(in the rows, 128 means zero)
Rotation paths and how fast each direction turns (degrees each step):
Each turn is a multiple of 5 degrees from 10 to 175, or 0.
Each row of a path follows its step; steps can be skipped.
Rotation 1:
step 1: [139 122 124 129 133 130 134 122 130 124 133 122 136 123 121 135 129 131
 124 128 128 125 132 128 134 124 124 119 125 124 126 131 130 135 126 123
 135 127 130 125 119 119 125 128 131 129 126 141 125 129 131 133 123 127
 127 123 133 121 127 126 138 132 118 121 129 120 126 122 125 136 123 132
 128 132 134 128 124 134 125]
step 5: [121 129 123 126 127 139 132 129 132 124 126 133 129 121 132 131 136 115
 125 126 131 126 130 130 130 130 128 143 129 129 131 126 128 134 134 127
 126 133 127 135 125 129 130 133 122 123 137 122 131 124 131 140 129 129
 136 131 130 133 123 128 125 129 131 133 128 131 120 126 122 119 126 128
 137 125 131 116 128 136 133]
step 10: [129 124 125 131 128 126 132 123 117 130 137 134 128 133 129 142 125 130
 123 139 133 121 127 123 129 130 130 121 126 127 132 131 135 137 130 128
 129 127 138 121 125 126 124 126 122 122 117 126 131 127 131 133 121 129
 131 123 134 129 126 124 121 130 122 128 124 122 118 125 125 137 125 133
 123 128 136 124 129 127 131]
step 17: [128 124 115 128 135 131 131 128 128 127 127 126 131 133 122 125 133 127
 121 118 134 138 125 128 133 116 128 132 127 127 126 126 121 121 125 138
 124 134 124 123 126 132 126 131 126 134 130 131 128 125 131 125 127 114
 128 119 124 131 132 120 131 130 128 130 137 125 121 121 124 132 126 131
 133 124 125 124 133 130 123]
step 23: [131 129 131 129 123 138 130 134 130 124 126 122 135 126 131 123 128 119
 126 129 127 136 131 134 133 130 134 133 136 122 123 133 126 130 138 131
 126 129 137 130 125 122 127 128 126 133 135 129 124 131 124 136 131 128
 130 133 122 121 132 130 124 128 122 118 130 121 133 128 130 132 129 116
 136 131 136 118 123 135 129]
step 27: [124 131 128 122 131 138 130 123 126 129 132 127 124 126 119 129 131 122
 124 127 127 120 127 129 119 126 127 132 123 138 127 124 134 129 124 128
 126 130 130 126 115 133 133 128 132 122 126 125 136 126 129 119 129 128
 131 127 133 126 121 123 125 137 119 131 132 136 125 131 126 124 126 119
 125 145 131 131 132 123 124]
step 31: [125 134 123 132 122 124 134 121 126 127 126 125 131 130 122 131 121 130
 122 134 125 118 133 125 128 122 131 123 134 121 126 121 128 132 132 134
 137 125 130 132 133 121 136 123 133 130 128 128 138 124 133 136 120 124
 127 127 129 132 132 121 127 118 127 127 118 121 126 120 126 127 128 126
 128 125 128 120 124 120 132]
[129 127 128 125 129 128 128 128 129 129 128 128 128 130 129 128 129 128
 128 130 127 130 129 126 129 129 127 129 127 127 127 127 128 129 131 127
 127 130 127 130 128 128 129 128 128 130 128 128 130 127 127 128 131 129
 127 129 130 128 125 128 128 127 130 129 125 129 128 128 130 125 129 128
 129 129 127 128 127 127 128] -> 45
[125 129 130 129 128 129 128 127 129 129 129 128 127 128 128 127 127 128
 126 131 130 128 127 126 128 128 127 125 130 126 128 129 128 126 126 128
 129 127 129 129 131 130 127 128 128 129 130 128 128 127 129 127 129 129
 129 128 129 127 125 128 127 127 128 128 127 127 127 127 130 130 127 128
 125 126 128 129 126 130 128] -> 115
Rotation 2:
step 2: [127 125 127 122 133 140 132 130 123 133 131 113 132 126 128 128 127 134
 127 120 131 130 121 134 124 127 126 130 129 112 128 131 126 124 129 123
 132 130 126 123 125 134 125 126 133 138 130 132 126 127 138 129 122 128
 123 128 126 128 123 134 119 123 125 127 133 130 128 133 125 128 131 117
 131 119 133 131 124 133 122]
step 8: [128 134 133 130 127 124 130 127 136 134 132 121 125 130 140 128 128 129
 127 117 129 128 117 125 115 117 129 127 134 123 131 130 126 129 134 132
 128 136 144 124 129 133 129 131 125 139 133 125 128 119 128 121 127 128
 120 132 129 125 128 133 130 125 135 130 129 128 124 135 130 128 134 129
 128 121 134 125 126 127 126]
step 10: [134 122 125 127 125 129 132 121 127 130 131 120 125 133 132 133 122 121
 125 123 122 124 132 135 131 134 130 134 136 127 129 120 131 132 112 132
 126 145 129 131 126 128 130 134 130 130 123 129 128 127 122 127 141 131
 123 124 132 134 135 126 132 121 128 128 125 137 126 132 130 133 128 127
 126 124 128 119 129 126 133]
step 17: [122 134 137 128 132 127 125 132 133 132 129 129 119 131 131 140 130 130
 127 129 126 122 121 126 126 130 129 128 129 128 121 125 132 127 129 129
 123 134 136 130 133 132 130 118 122 125 125 124 126 113 115 126 126 127
 122 122 137 124 127 124 123 124 132 127 130 128 137 133 118 128 134 122
 121 124 138 129 131 125 131]
step 25: [129 133 133 131 125 131 131 134 124 123 128 131 132 124 130 128 125 130
 127 121 125 127 133 125 137 124 134 127 125 122 131 133 131 125 120 121
 133 122 123 128 124 126 125 126 134 134 115 145 126 116 124 126 128 139
 125 131 116 125 121 129 130 133 133 124 122 134 129 127 124 123 119 128
 128 132 133 129 130 128 133]
step 28: [132 138 130 123 130 126 125 140 122 127 130 123 123 130 127 124 122 133
 126 124 134 130 134 123 131 126 128 133 137 120 125 124 131 126 116 135
 123 126 134 133 137 134 127 130 128 129 129 131 126 124 118 122 120 129
 135 129 134 127 124 125 130 126 137 123 133 125 134 131 134 136 124 125
 130 135 131 124 120 133 135]
step 29: [126 132 137 121 129 127 138 126 126 143 130 132 127 127 137 131 131 123
 134 123 129 131 126 123 139 134 130 123 133 123 128 121 123 136 128 128
 136 129 124 132 126 134 126 116 129 134 134 119 127 118 133 129 124 135
 125 130 130 132 125 128 129 127 126 132 122 124 124 134 125 129 124 129
 136 135 127 128 131 130 123]
[129 130 128 128 128 128 130 126 129 125 128 129 128 129 128 130 128 127
 128 126 130 128 129 128 128 128 129 128 127 127 126 128 128 128 126 127
 128 126 127 130 130 128 127 128 129 130 125 126 128 128 127 131 129 129
 128 126 129 128 128 127 129 129 128 129 130 128 128 126 129 130 130 127
 130 127 130 127 129 128 127] -> 100
